One vector is turned by the same rotation once a tick. Each row is the vector after some number of ticks, and that number follows the row.
The counts run from 0 to 345.
[230 236 183 -74 92 -239 119 70 17 -37 -28 19 -203 151 -69 -166 -184 50 340 -51 -33 -74 17 -106 -119 -40 -28 61 -166 221 80 79 -144 -6 -128 1 559 -121 -80 -57 -16 -57 -325 -38 -115 -103 -48 126 -124 6 128 152 142 -125 13 -90 -8 72 28 -42 -15 -16 -22 -123 -93] : 88
[452 129 133 -26 88 -165 -65 59 -132 -8 -95 58 -219 90 -85 -121 -60 -16 220 -128 -127 -115 94 99 -37 96 31 211 -275 291 140 50 -38 -111 -159 -85 329 -140 31 -37 -124 37 -194 75 -162 -107 -73 216 -114 -38 74 202 44 -82 6 -147 -55 69 67 129 -52 48 -67 -47 -116] : 330
[174 183 61 -255 142 -112 214 182 -179 118 -68 -75 -273 127 25 -219 -225 -38 215 -55 -194 -128 56 -67 -167 40 -131 137 -75 260 32 -80 72 -164 -246 -93 260 -120 37 65 26 33 -314 19 63 -36 -50 165 -72 56 98 64 93 -277 42 -182 -131 86 59 -92 -11 -38 74 -165 -62] : 222
[99 165 12 -110 141 -113 108 99 -149 101 -47 -110 -212 47 -98 -279 -173 -62 178 -237 -17 -141 72 -91 -102 -149 -155 90 -252 182 131 -112 83 -98 -205 -83 316 -81 1 80 77 -114 -371 7 37 128 -82 195 -120 84 68 -55 116 -220 -84 -101 -135 81 146 42 11 -145 -134 -132 12] : 172
[436 111 102 -208 168 -224 -34 -136 -186 -120 -179 -26 -208 -11 -26 -221 -43 -120 131 61 -104 -237 -57 77 -129 117 -111 181 -170 292 61 92 22 -15 -218 -84 172 -266 -25 117 -5 28 -101 82 -10 -78 -105 226 -128 42 48 126 -19 -115 145 33 -84 65 103 147 -77 103 165 42 -59] : 26
[278 108 195 -231 -1 -159 149 -66 -17 15 -127 17 -93 -121 -148 -169 -83 -34 218 -69 86 -240 71 -38 -165 113 -174 99 -225 84 177 72 -186 59 -325 -10 349 -239 -80 26 102 -8 -337 -71 -50 86 -147 109 -11 36 93 -87 147 -128 -4 40 69 82 -4 200 -188 -101 -71 -20 62] : 145
[427 204 86 -31 153 -188 21 24 -84 50 -49 83 -259 87 -102 -198 50 -56 213 -128 -54 -77 -34 -35 18 -6 18 169 -304 297 231 73 -75 -74 -131 -95 370 -251 17 46 -11 -52 -216 45 -167 -27 -128 211 -163 14 130 49 95 -90 20 -115 -56 88 49 105 -73 0 -60 -58 -55] : 82
[319 137 43 -44 97 -135 -67 -14 -12 -39 -78 -37 -217 -49 -149 -173 -180 -91 313 -154 -8 -172 116 37 -47 -166 -98 172 -332 110 84 -32 -53 -2 -247 -111 412 -233 -119 -62 16 -50 -249 83 -55 -48 -7 192 -206 41 34 1 130 -67 25 72 -41 88 62 182 -26 54 -158 -19 -31] : 106
[165 175 109 -266 110 -160 130 -29 -239 -107 -145 -147 -209 -10 8 -179 -287 35 217 81 -84 -197 91 12 -316 81 -212 33 -102 200 -72 -25 107 -70 -240 -64 248 -69 23 20 -20 78 -302 2 140 25 -83 215 -75 44 -33 144 3 -213 22 19 -76 -3 86 6 -20 -75 144 -42 -52] : 233
[319 92 44 -296 28 -124 169 -17 -183 24 -118 -136 -108 48 -65 -138 -236 -83 190 18 -108 -173 129 69 -126 85 -285 168 -84 113 -9 -86 54 -100 -431 -13 202 -260 -19 13 53 58 -261 84 157 -22 -95 145 -67 34 8 4 135 -237 135 -60 -89 -6 62 81 -171 -19 59 -73 -5] : 214
[94 144 187 -294 128 -188 191 -71 -86 -63 -205 -76 -123 -68 39 -197 -131 92 220 -20 -10 -230 146 15 -264 87 -242 53 -187 41 35 57 -41 -42 -244 -60 360 -116 -2 -102 -2 -27 -300 -26 -5 25 -177 224 9 52 -62 30 84 -240 36 3 58 35 40 158 -90 -46 68 -17 56] : 159
[392 160 120 -49 114 -212 45 67 -6 65 -63 68 -262 51 -91 -162 -27 -96 278 -110 -134 -136 44 22 19 -3 24 202 -261 255 156 68 -130 -69 -183 -91 397 -209 -40 -14 -30 -58 -229 66 -140 -125 -58 175 -158 25 150 108 137 -126 67 -123 -39 127 43 62 -70 95 -28 -80 -101] : 345
[292 162 157 -162 18 -251 166 52 -175 -39 -28 -12 -203 231 -79 -162 -233 -23 226 91 -102 -101 -80 -129 -165 117 -83 55 -1 332 73 27 -40 -61 -168 -19 404 -94 -38 113 17 103 -295 -45 33 -107 -7 75 -141 51 179 197 68 -111 26 -135 -70 64 24 -90 -47 -99 135 -107 -115] : 14
[390 152 109 -166 120 -246 43 -136 -202 -137 -113 -152 -218 187 -96 -193 -221 -86 172 65 -66 -134 -60 3 -120 -6 -261 131 -119 230 0 -42 81 -89 -228 -65 303 -282 -105 -41 39 45 -150 132 73 -114 -39 105 -167 -4 48 122 18 -141 150 10 -141 -78 112 -37 -106 64 105 -42 -49] : 288
[313 186 135 -125 101 -196 -26 -163 -47 -142 -43 -55 -119 -26 -204 -212 -203 -96 258 -59 120 -268 -17 -65 -86 -105 -201 118 -292 82 87 78 -58 84 -211 -50 450 -247 -172 2 90 -38 -232 16 -36 60 -68 163 -238 40 -1 -16 68 -110 18 114 -35 -34 63 164 -56 -71 -95 58 -4] : 105
[307 62 140 -119 35 -109 -8 -62 -142 -105 -209 -61 -106 -33 -111 -114 -164 17 213 -73 -19 -232 238 154 -127 89 -175 199 -281 25 67 -23 -71 -71 -288 -59 354 -134 12 -202 -89 10 -276 59 -73 59 -122 218 -84 -62 -50 99 74 -110 16 34 5 -28 84 260 -145 22 -92 22 28] : 125
[275 153 25 -184 195 -174 82 88 -257 98 -49 -74 -273 -12 -37 -282 -125 -93 87 -121 -131 -167 -34 17 -125 -33 -110 118 -165 370 143 -30 86 -69 -206 -108 120 -186 95 205 35 -1 -246 71 71 80 -72 296 -141 116 171 32 4 -226 -16 -89 -142 83 147 64 50 -87 50 -63 -50] : 231
[204 160 137 -126 3 -155 133 122 -32 98 -57 55 -151 -16 -130 -116 -90 27 246 -142 -22 -140 130 -54 -127 65 -14 77 -218 191 208 33 -177 -9 -221 -12 460 -74 12 -1 -13 25 -395 -73 -133 72 -58 111 -56 69 167 70 182 -153 -88 -129 28 184 11 125 -76 -177 -103 -92 0] : 137
[281 108 57 -143 78 -171 59 47 8 84 -50 1 -120 -41 -189 -202 -55 -75 178 -218 10 -90 85 -27 -18 -48 -139 82 -210 181 248 -53 -162 20 -337 37 346 -267 3 33 79 -36 -343 -61 -34 80 -87 129 -88 55 112 -99 180 -90 -67 -33 -12 90 48 191 -136 -121 -188 -119 31] : 146
[163 206 28 -129 205 -183 163 93 -133 79 -127 -74 -230 20 -42 -266 -6 -19 141 -202 -32 -67 67 -1 -55 -51 -174 102 -280 202 211 -62 27 -119 -189 -30 291 -209 124 13 17 -159 -318 60 -32 101 -157 202 -50 35 30 -62 125 -234 -36 -116 -87 57 110 90 -66 -149 -120 -133 19] : 157
[374 205 69 -93 137 -257 56 80 -132 11 44 -18 -280 137 -108 -243 -137 -79 156 -60 -48 -53 -153 -108 -77 -69 -32 54 -97 400 145 25 -20 -29 -122 -29 334 -194 -36 198 45 3 -236 -18 -40 -72 58 116 -204 77 189 82 53 -75 -11 -106 -113 63 79 -52 -29 -94 4 -137 -77] : 23
[396 135 183 -98 102 -186 -142 -140 -168 -177 -61 -9 -150 -94 -222 -194 -183 -108 179 -36 70 -259 -49 36 -154 -13 -37 70 -199 287 49 128 -98 148 -207 -96 328 -160 -138 144 -13 87 -218 -23 4 7 -27 200 -201 84 67 124 -53 9 -51 116 -12 65 97 177 14 -115 8 56 -61] : 309
[355 174 118 -7 45 -257 79 32 -112 -36 -12 25 -195 252 -232 -192 -138 16 247 -115 -20 -22 -5 -106 -18 -33 -60 106 -206 297 169 4 -46 -97 -147 47 489 -179 -75 -46 15 -66 -256 29 -95 -73 -17 106 -155 -33 132 169 165 -9 -53 -150 -119 10 60 -15 -62 -80 -87 -111 -65] : 336
[451 172 71 39 59 -208 -17 38 -72 -50 -6 54 -148 139 -221 -211 -148 -50 206 -211 -11 -18 33 -9 -20 -17 -12 117 -181 317 172 3 -109 -26 -195 32 407 -236 -18 14 -2 -15 -250 10 -110 -31 23 134 -165 -19 177 142 129 34 -76 -57 -90 75 41 108 -66 -63 -161 -81 -79] : 72
[462 119 34 -120 122 -268 -61 -100 -113 -133 -20 -33 -171 45 -184 -214 -216 -142 183 -20 18 -141 -146 -10 -113 -93 -135 106 -114 254 23 29 -24 49 -262 -42 280 -309 -181 102 99 71 -159 30 85 -75 23 125 -210 68 114 57 14 -29 55 120 -59 35 84 99 -82 6 15 -12 -72] : 31
[355 144 69 -94 88 -231 112 10 -305 -64 -122 -82 -178 269 -111 -198 -211 9 116 -4 -121 -57 -17 -6 -111 93 -149 87 -73 385 64 -62 102 -144 -190 -7 240 -194 30 3 -45 27 -236 113 35 -58 -42 108 -96 7 81 266 18 -81 19 -171 -198 -97 104 -71 -105 -90 32 -139 -86] : 9
[405 71 211 -156 52 -155 -48 -167 -256 -157 -205 -9 -85 15 -116 -77 -112 -11 198 78 21 -270 73 47 -121 192 -99 196 -259 217 71 134 -34 -40 -130 -69 354 -84 -64 -83 -67 80 -188 69 -88 -18 -125 172 -118 -36 -28 246 -19 -48 2 -8 -17 -42 35 146 -98 -35 61 96 -86] : 323
[366 233 98 -144 121 -230 87 72 -154 37 41 70 -266 69 -110 -226 -118 -95 209 16 -64 -95 -84 -110 -144 6 4 79 -124 380 108 73 -85 -18 -146 -85 351 -189 -65 219 23 50 -252 -24 -86 -90 -20 142 -178 88 201 135 50 -154 28 -161 -87 169 59 -71 10 -39 81 -76 -101] : 286
[295 131 74 -4 157 -95 -128 -58 -172 -37 -147 -29 -151 -43 -145 -200 -60 -58 163 -216 22 -241 121 113 -4 -59 -108 213 -385 135 144 -7 2 -20 -204 -82 298 -191 13 -54 21 -111 -238 81 -93 159 -110 254 -122 30 -23 3 59 -80 -68 13 -54 24 124 262 6 -62 -192 4 -11] : 116
[204 225 106 -52 161 -216 93 14 -105 -6 -85 -58 -209 175 -121 -229 -122 -19 248 -144 -6 -79 -1 -77 -37 -165 -165 86 -291 198 115 -4 39 -23 -87 -34 509 -144 -70 -76 7 -174 -245 60 -47 -36 -55 180 -194 22 15 72 103 -66 -14 -78 -112 66 93 -17 2 -9 -94 -118 -27] : 98
[372 149 132 -236 99 -206 81 -82 -202 -121 -120 -49 -206 130 -28 -153 -205 -47 217 121 -82 -190 -23 37 -120 71 -189 180 -128 227 -25 100 78 -107 -213 -109 332 -187 -98 6 21 49 -183 58 23 -115 -62 186 -158 11 51 168 -3 -183 203 -8 -96 -59 51 -19 -74 87 183 -16 -85] : 25
